rotation steps, each row followed by its count of steps
The counts run from 0 to 175.
[-23 -11  -1  -4   4 -15 -14  -6  -8   9 -19   1   2 -14  10  14   1  11
  14  -2 -14   6   2 -16  -2 -19   8   2   1 -13  13   7  -3 -14 -10  -2] => 3
[ -1 -12  -6  13  -9   3  -9  11  16  -7  -3  13 -18  -7 -13 -19   3  13
  -5   5 -17 -11   9 -12  -4  -4  -5 -10   8  16  -9   5  -9  10  -8  -7] => 170
[ -3  -3  -5  17   4  14  -2 -11   5   7  19  -4 -11  19   6 -11   7  23
  -9   6  -1   3  14   6 -16 -19   7   0   9   6   8   3  -6   7  -2  17] => 77
[  7   4   0  -9 -10  -1   4   4 -10  16  31   0  12  -5   0  -5   3   9
  -8  11  -6   0  12  -2  17  -7  16 -22  16   2 -22 -14   2   3   6   6] => 72
[  4  15  -5  17 -15  24  -5   3  23 -12  15  11   2   8   2 -15   3 -15
  -1  12   2 -10  14  11   2  -6   2   2  -1   9   1 -11  -1   8  -9   7] => 60
[  3   2  -7  -5   2 -13  -8  -2  -1  35  14  19   0  -4 -14   7   4  -4
 -12  11  -9  12  -4  -8   5 -13   8   6   8   4   4  -7 -21 -16  11   4] => 89
[ -8  -9   7   7   9 -11  18  -2   5  10 -18   0  -1   6   7 -16  13 -15
   4 -10 -14   7 -13   1  15 -13  -7  15   0 -15   2   2   0  -2  27 -10] => 8
[  2   6  -1   1   8  13   5  -4   7   9   8   0 -16  10  -9  15 -14   4
   5  -2 -10   7  -7 -14   1 -19  21   5   0  -3  19  17 -15 -19  -4  13] => 97
[ 11  -8  -4   8  12  -7  -1 -10  21  -5  -7   9 -10   6  -9 -16   5   9
  -6   9  10  -5  12   0   0   8  -5  12  13  11 -13   5   9  25  23 -11] => 163
[  0 -10  10   5   6  -1   2  -9   3  -5 -12  -1  16  -4  20 -13  13  14
   2 -10 -10  -8  10  -4   5 -12  -5 -14   8  15 -14  -6  20   8  -1 -16] => 157
[ 18 -13 -14   0  -1  -5  -3   9   8   9  19   0   4  -1 -13  -6  19  10
 -16   4 -11   1   6  10  -2  -5   9 -27  10  18  -5  -5  -3  15  12  11] => 70
[  4   8   9   2  -7   8  -7  -7  17  -8  -8  25  -7  12   0 -10   5 -20
  -6  14   9   6  22 -13  -8   1  -6   9  11   9 -14  -2   5  19   8  -7] => 161
[-19 -23  15  17  -5   5  10  -6   9 -14 -28  -8  10  -6   9  -4  10   7
   0  -7  -4   0  -2   6  -2 -14 -12  -7  -8   5   2  16 -13   2   8   4] => 23
[ 20  -4  -5  -9  14  -3 -13  -6   7  -3  -8  -1   4   0  -2  -1 -10  23
   2   3   2 -14  15   6  22   5   4  -7   9  -3 -16   4  22  22   4  -9] => 165
[  5 -16 -11   7   7 -10   0   2  14  -7 -36   4 -12  -5 -20   3   5  -8
  -3 -10   1  -1 -16   8   2   3  -2   0  -4 -13   8  22  -4   6  15   3] => 15
[  4 -10  -5   7   4  -6  15   6   9  -8  -7 -20 -25  -4  -3 -10   8  -8
   0 -21  -4   6 -22 -13 -15  -4  10   5  -4 -17   9  12  -6  -7   3  -3] => 116
[-24   9  -9  12  -3   9  -5 -11  -2  18  26  14 -13  -4   5  -9   1   5
  -7   4  13 -11  11  -4 -15 -16  14   1  14   7  -1  -7   6  -2  -1  -1] => 75
[ -8  -6   0  11  -5  -8  12   7   8   3 -22   1  -7   8   8 -15  16 -20
   8  -2 -18  11  -6   5   9 -12 -13  16  -3 -18  12  -6  -3  -1  20  -4] => 7
[ 13  -1  -4  12   4  12   0  -7   7   0  17 -11  -8  25   1 -13   1  21
  -2   8  -3   9  18   9   0 -15  16  -2  13  -7   9  -4  -6   9   0  22] => 78
[-33 -12   1  21 -14  -1  -1   2   2  -7 -21   2  -8 -22   5  -1   2 -13
   6  -7   1 -20 -12   1  -5  -9 -10  -1  -9  -3   1   5   3  -2  -4  -7] => 21
[-15   1   5  -6 -17 -10  -7  13  -3  -4 -18  -3   2 -28   5  15 -18 -12
  15   3  -2 -13  -8  -4  17   2   2  -6 -13 -16  -7   5   5  -2  -2  -8] => 19
[-17   2  -2   7 -20  -4  18   9 -10  15   4  -5  -8   0   3   5   9 -25
 -10  10   6  17 -13 -10 -12  -7   2   3   0 -10  10   4  -6  -4  19  10] => 107
[  4   8   8 -20  -1   1  -2  -9  26  -6  -8  -1  20 -16   7   6   0 -18
   3  11   4   6   7   0   5  -1   1   3  -1  13  -4  20   7   3  22 -23] => 144
[  5  -5 -10  16  11 -14   6   9 -10  15   0  -7   3   3  -6  14  14  10
   2 -21  -8  -7 -28   1   8  -2   4   2  -3  -3  15 -11  11 -12   9  11] => 102
[ -6   0  10   7  11 -10   2  -1  18 -15 -13 -11  -8  -5   7   7  -2 -16
   4  -9  16 -15 -11   8  -9   2  -1   5 -10  13   1  10  20  16  13 -19] => 29
[ 11  -3  17  12 -10   1   6   4  18 -21  -1  -3   0  17  10  -9  -8   3
  -6  11  16  -1  16  -8  -5  11   4  18 -11   7 -14   1   1  24   0 -10] => 45
[ 20  -7 -13  -1 -12   4   1   9  11 -24 -27 -13   8  -2   2  -3   2  -5
   6  -9  -7   2  -4  11   9   7   0  -1 -12 -26   6  13  -2  -2  -7  -2] => 133
[  7 -21  -4  -6   6 -14   4   5  16  -6 -29  -6  -5 -12 -15   4   1   0
   0  -5  -7   5 -14   7  12   4   1  -5  -5  -9   1  20  -8   3  18   2] => 16
[ -5 -11  -3  13 -11  -9  -4   6  15 -15  -3  -3   8 -15   8 -24  20   1
  12  -4  -1 -10   3  -7  -1   8  -8   6   6   5 -11 -16  19  15   5 -11] => 155
[  8  -2   8 -13  -7  -5  19  -1  -6   2 -20  -9  13  -1  18  -3  -1 -10
 -10   0   2  14  -6   3  12  -1   1   4  -3 -30 -11  11  -4  -6  18 -14] => 126
[-27 -22   7  24 -10   1   6  -2   5 -13 -24   0   1 -15   8  -3   7  -2
   0  -8  -2 -11  -9   3  -9 -13 -11  -1  -8   6   5  14  -3  -2   0  -3] => 22
[ 18   3  13  -1  12   9  10   0   6  -5  20   0   9  16  -4   0  -8  20
   1 -10   4 -12   6 -13  14   6  23  -7   6  20 -17   0   9   7  -1  -2] => 64
[ 11  12  -3  16  -6  23   6   1  28 -13  17   8  -2  11  -6 -24   8 -10
  -3  -1   0 -13   5  11   1  -1   2   1   6  14  -3  -5   0   9   0   0] => 61
[ -7   7  22  -3  -2  -3   2  -5  23 -14 -13   3   7  -6   8   8  -4 -28
  13   1  18  -5  -1  -4   9  -1   2  19 -11   2  -5  -6   6   4  18  -7] => 27
[  7  -2 -14  17   0  -7  -1  12 -21  11   9  -4 -13  24  -3   6   0  15
 -14  -2 -14  -1   1 -10  -9  -4   4 -12   1  -2   4  -6  13  11 -15  11] => 85
[ 14  12   9   0   1  10  -3   2  -3  -3  14   4  12  13  -1  17 -13  15
   6  -3   7 -11  12 -20   9   9  23  -8   4  19 -12  -4  16   7 -12   5] => 65
[ 27   2  -2 -12   1  -6 -19  -3  11  -4  -7  12   6  -8  -7  16  -5  -1
 -10  -4  -3 -12  12   6  -2  -6   7 -18  -7  18 -13   2   5   8 -22 -18] => 50
[ 12 -10 -19  12  -4  -8  -7   6   8   7  18   6   1   1 -16   0  24   4
 -15   2  -5  -3   3   6 -15  -1   1 -17  10  25   4  -8   0  13   5  12] => 69
[  0  -9   0  10 -11   6   7  -8   3 -14 -31  10  35  -3  10  -3  23 -10
  -4  -5   4   9   1   4   1   3 -13  -4  -2  -1   0   4  10  -4   8   2] => 141
[ -2 -17   8 -16 -12 -18 -16   2  19 -10 -11  12  -4 -33 -10   4   0 -10
   0   0  15  -1   2  -9  -7   7  12   0   0  10 -16   0 -13   6   3  -7] => 35
[ 29   0   2  -7  11  -7 -20 -12  10  -6 -10  18  11  -3  -7  11   1   6
  -9 -13   6 -17   7  12   2  -1   6  -9  -6  16 -12  -7   8   7 -12 -14] => 49
[ -4   3  -7   0   1 -14  -8   3   3  38  24   9  -4  -7  -3   7  -5   0
 -12  21  -9   7  -2  -4   1 -17   9  10   2   4   6   3 -14  -6  14  -2] => 90
[  2   2  26  -2  -4   7  -2 -11  26 -15  -4   6  -3   2  15  -7  -4 -10
  -2   4   2   2  18  -7 -10 -14   7   7  -5  17 -12   6 -10   5 -11 -19] => 43
[-15  13  -4   0 -10   8  -3  -6  -9  21  30  17  -5  -6   4  -8  -1   2
  -3   9  11 -11  12  -7   3  -9  15   0  20   2 -11 -18   6  -5  -1   1] => 74
[  4  -4  -4   5  12 -12   6   4 -14  19  -1  -7  10  -1  -3  21   6   6
   0 -20 -12  -5 -23   2   3 -17   7 -11  -6   3  12  -4   6 -17   2   6] => 103
[  0 -12  -1  13  -8   1   3  -3   2   1   7  20  16 -13  -6 -16   9  23
 -16  -3   8 -15   3   5  14   9   3  -2   7   6 -28  -6 -10   5   0  -6] => 55
[ -1  -8  27  -1  -6   5  12  -3  13 -20 -25  -7  21   0   9   6  -3  -9
  10   1   0  12   8  -1  18 -11   0   3 -11  -4  -2   6 -12   1  11  10] => 25
[  0   6  -9   9  12  18   8 -13  -8  19  -1   6  -8  14  -7  -1  -5   4
  -6 -16  -1  -5 -13   6   9 -19  14   0   8 -18  12   2  -9 -21   1  10] => 95
[ -8   2  17  -7  18  -9  13  -6  -4  10 -21  -2  -1   7  15  13 -13  -2
   5  -6  -2  -1  -6  -8  18 -13   6   5  -6  -8  -2  20  12  -3  13 -15] => 10
[  9  -5   0  -9  -7  -3   3   7  14 -17 -17   1  13 -23   1  -1   5 -14
  14 -19  -7  -3 -15 -12  18   4   5   3  -7 -11  -7   4  -2 -18  -5 -17] => 135
[ -8  -8  -2  16 -16   5  10   3  -6 -14 -28   3  29   2  20   1  15  -4
  -5  -2   1   8   2  -3  -6   7 -19  -2  -9   0  -1   4  11   6   3   2] => 140
[ 13   1  -3   5 -25   2  -8  15   7  -9   1  11  -2  -7  -5   0  -3  -9
 -17  13  -7  -9  10   0  -3   5   1 -16  -3  10 -20   2  -2  21 -12 -13] => 52
[ 13  -1   8  17  -4  -3   0   1   9 -20  -5   2   7  19   5 -12  -2   8
  -4   2  22  -7  10   1   3  19   4  20  -6   0 -16  -6  11  27   1  -6] => 46
